In the rows, zero is written as 128.
One turn sends every row of this set to another row. A few are shown first. Where does it send the rows asked after them?
Q813: [121  94 139 151  94 111 123 120 141 172 124 149 132]
Q234: [125 151 137 134 124 148 123 105 119 149 138 123 111]
Q842: [123 134 168 133 113 112 122 128  96 123 121 134 139]
Q996: [120  95 140 142  95 100 127  96 141 162 112 138 155]
Q160: [120 151 138 126 122 138 126  80 122 139 126 116 134]
Q582: [122 130 168 136 110 117 119 133  99 128 128 140 132]
Q731: [129 117 146 130 116  94 116  63 121 141 124 134 103]
Q484: [146 114 138 127 120  84 149  92 143 148  98 143 155]
Q733: [139 145 132 148 123 118 149 133 139 150 102 158 103]
Q819: [118 117 136 147 113  88 134  83 137 148 118 169 155]
Q866: [116 123 137 151  98 113 137  97 160 152 114 174 126]
Q115: [116 143 138 138 114 149 118 100 127 152 145 132 112]
Q45: [145 123 134 134 125 101 144 120 118 154  88 114 145]
Q276: [131 133 133 137 130  84 145  88 124 139 100 151 160]
Q10: [146 121 133 143 123 111 141 145 118 164 103 123 122]
Q238: [140 122 127 115 115 152 142 116 107 145 127 137 110]
Q834: [135 102 140 136 106  90 140  92 154 155 115 159 150]
Q212: [131 125 131 157 122 105 135 133 128 161 132 176 114]
Q874: [141 152 131 139 130 109 157 117 135 140  85 144 122]
Q970: [123 104 132 118  95 149 131  90 123 146 138 150 124]
Q640: [135 121 144 138 118 104 115  90 120 150 135 141  81]
Q68: [144 145 129 138 143  91 152 114 113 142  98 147 139]
Q675: [127 156 137 128 128 144 128  95 117 143 127 115 122]
Q414: [135 120 130 104 112 140 144  83 110 133 115 129 138]
Q545: [125 131 135 156 106 119 139 123 152 156 116 173 105]
Q897: [115 125 169 133 104 111 117 113 105 122 126 140 150]
Q827: [118 114 135 156 109  98 129 105 139 158 134 181 132]
Q680: [135  99 139 145 105  98 136 114 154 166 129 169 128]
Q478: [133 144 135 135 121 102 154  90 143 134  83 146 143]
Q394: [112 142 140 130 113 139 119  73 129 142 135 125 135]
Q896: [114 121 170 137 100 114 114 119 106 128 132 145 142]
Q608: [120 129 169 131 109 110 121 118 100 121 121 134 147]
Q499: [144 132 142 129 131  98 124  83 110 139 117 124  92]
Q522: [137 126 144 127 125  94 122  68 114 136 116 125 104]
Q669: [143 140 129 150 138 101 146 137 115 153 114 160 118]
Q672: [142 127 127 107 119 146 148 102 104 136 116 128 124]
Q840: [142 128 143 134 128 103 121  93 112 146 126 131  80]
Q717: [133 110 138 134 111  96 139  96 130 153  94 121 162]
Q217: [158 126 134 128 134  90 156 116 132 149  94 136 139]
Q93: [158 124 133 136 132 100 152 138 131 158 108 147 117]
Q556: [130 112 130 120 103 153 135 109 116 148 138 150 109]
Q459: [125 109 132 111 101 141 136  76 120 138 126 141 138]
Q331: [117 125 170 139 104 117 116 129 103 129 133 146 134]
Q502: [111 137 140 136 109 144 115  83 131 148 145 133 124]
Q164: [135 106 135 151 107 116 129 144 129 174 120 141 115]
Q551: [120 129 139 142 105 103 144  80 155 141  98 160 144]
Q852: [128 114 145 137 112 101 113  73 125 147 135 141  93]
Q127: [148 112 136 145 117 103 142 137 142 167 125 162 112]

Q212 -> Q669
Q608 -> Q897
Q733 -> Q874
Now these:
Q813 -> Q164
Q234 -> Q675
Q484 -> Q834
Q852 -> Q640
Q970 -> Q556

One turn sends every row of this set to another row. A few are shown first. Where does it send the rows asked after them?
Q249: [119 138 162 145 115 160 117 128 135 136 138 130 141 136]
Q19: [132 120 127 136 119 168 125 114 154 158 131 124 136 130]
Q219: [119 128 115  98 149 128  90 110 114 136 142 128 126 101]
Q549: [131 143 144 143 120 164 111 122 140 155 130 130 142 123]
Q371: [119 124 145 138 143 146 133 135 144 113 140 121 127 159]
Q972: [ 97 127  96 106 141 128 117 121  94 127 115 130 115  98]
Q716: [ 86 134 119 125 129 139 135 159 121 137  86 134 121 119]
Q483: [113 140 122 102 152 129 132 124 111 128 148 117 135  89]
Q360: [118 112 112 128 138 154 145 135 148 141  87 122 103 108]
Q124: [ 93 116 108 105 109 142 122 109 105 138 119 138 123  92]
Q985: [114 116 133  97 119 145  95 102 122 128 147 135 136 107]
Q446: [113 112 139 140 134 148 132 139 144 108 132 119 123 156]
Q611: [127 122 123 140 163 132 126 143 136 114 130 117 109 151]
Q782: [108 104 130 126 134 149 153 143 143 117  96 121 105 124]
Q563: [117 140 117  99 142 136 131 115 109 140 150 119 139  83]
Q86: [ 89 131 122 122 118 146 136 153 124 143  86 139 123 116]
Q350: [109 127 135 100 123 143 139 116 118 128 155 123 142  91]
Q920: [138 142 112 135 171 141 121 132 141 148 124 111 121 132]
Q586: [ 90 135 117 124 121 145 132 149 121 147  85 137 126 110]
Q195: [111 108 120 128 149 143 151 145 141 118  90 119 100 121]
Q732: [ 88 137 118 122 128 141 136 153 122 145  82 134 123 114]
Q317: [ 89 123 111 106 138 124 120 127  95 106 122 129 114 112]
Q597: [119 104 139 137 112 161 134 124 151 133 135 129 127 145]
Q553: [105 132 139  99 134 136 140 122 112 113 155 119 146  97]
Q292: [101 126  97 103 128 136 116 114 101 140 117 133 118  92]
Q687: [137 150 132 142 138 153 106 128 136 163 130 127 136 116]
Q740: [109 135 133 102 147 127 137 128 108 117 153 115 139  97]
Q846: [114 135 128  99 126 143 134 111 114 141 152 119 141  86]
Q714: [108 101 127 128 123 162 151 135 147 126  98 125 108 119]
Q154: [134 159 133 145 161 140 103 139 129 151 130 121 130 124]
Q600: [125 153 144 144 156 140 110 144 125 127 133 119 130 139]
Q339: [113 128 121  99 151 124  92 118 111 122 144 123 126 114]
Q337: [ 85 117 120 105 119 132 125 121  98 104 126 134 121 113]
Q144: [108 126 132  97 141 128  98 115 112 109 149 127 129 121]
Q88: [116 104 120 129 127 159 149 131 149 141  93 125 106 111]
Q974: [124 134 127 139 168 136 128 143 138 123 133 110 120 151]
Q475: [119 117 145 136 114 164 133 121 151 131 137 124 137 148]
Q182: [120 122 119  95 128 143  92 103 117 139 146 130 133 102]
Q250: [ 85 134 127 123 123 142 138 153 119 138  88 135 122 118]
Q481: [ 84 133 125 124 116 145 137 154 124 140  86 139 126 119]
Q289: [ 88 111 117 104 105 145 126 114 106 119 124 136 125 108]
Q809: [118 115 111 128 150 145 147 142 141 135  88 119  99 113]
Q868: [143 133 112 137 147 156 119 114 148 169 126 119 127 125]
Q260: [119 145 157 143 138 149 119 144 132 121 137 125 136 145]
Q638: [135 111 120 137 118 162 122 117 153 159 128 127 125 129]
Q138: [138 127 105 140 167 136 118 135 140 141 121 114 108 137]
Q727: [139 124 105 134 143 153 116 120 148 163 120 122 114 123]
Q496: [107 117 140 100 124 137  96 113 117 112 153 131 135 119]

Q250 -> Q481
Q182 -> Q219
Q138 -> Q611
Now these:
Q317 -> Q337
Q260 -> Q249
Q974 -> Q371
Q360 -> Q809
Q553 -> Q350

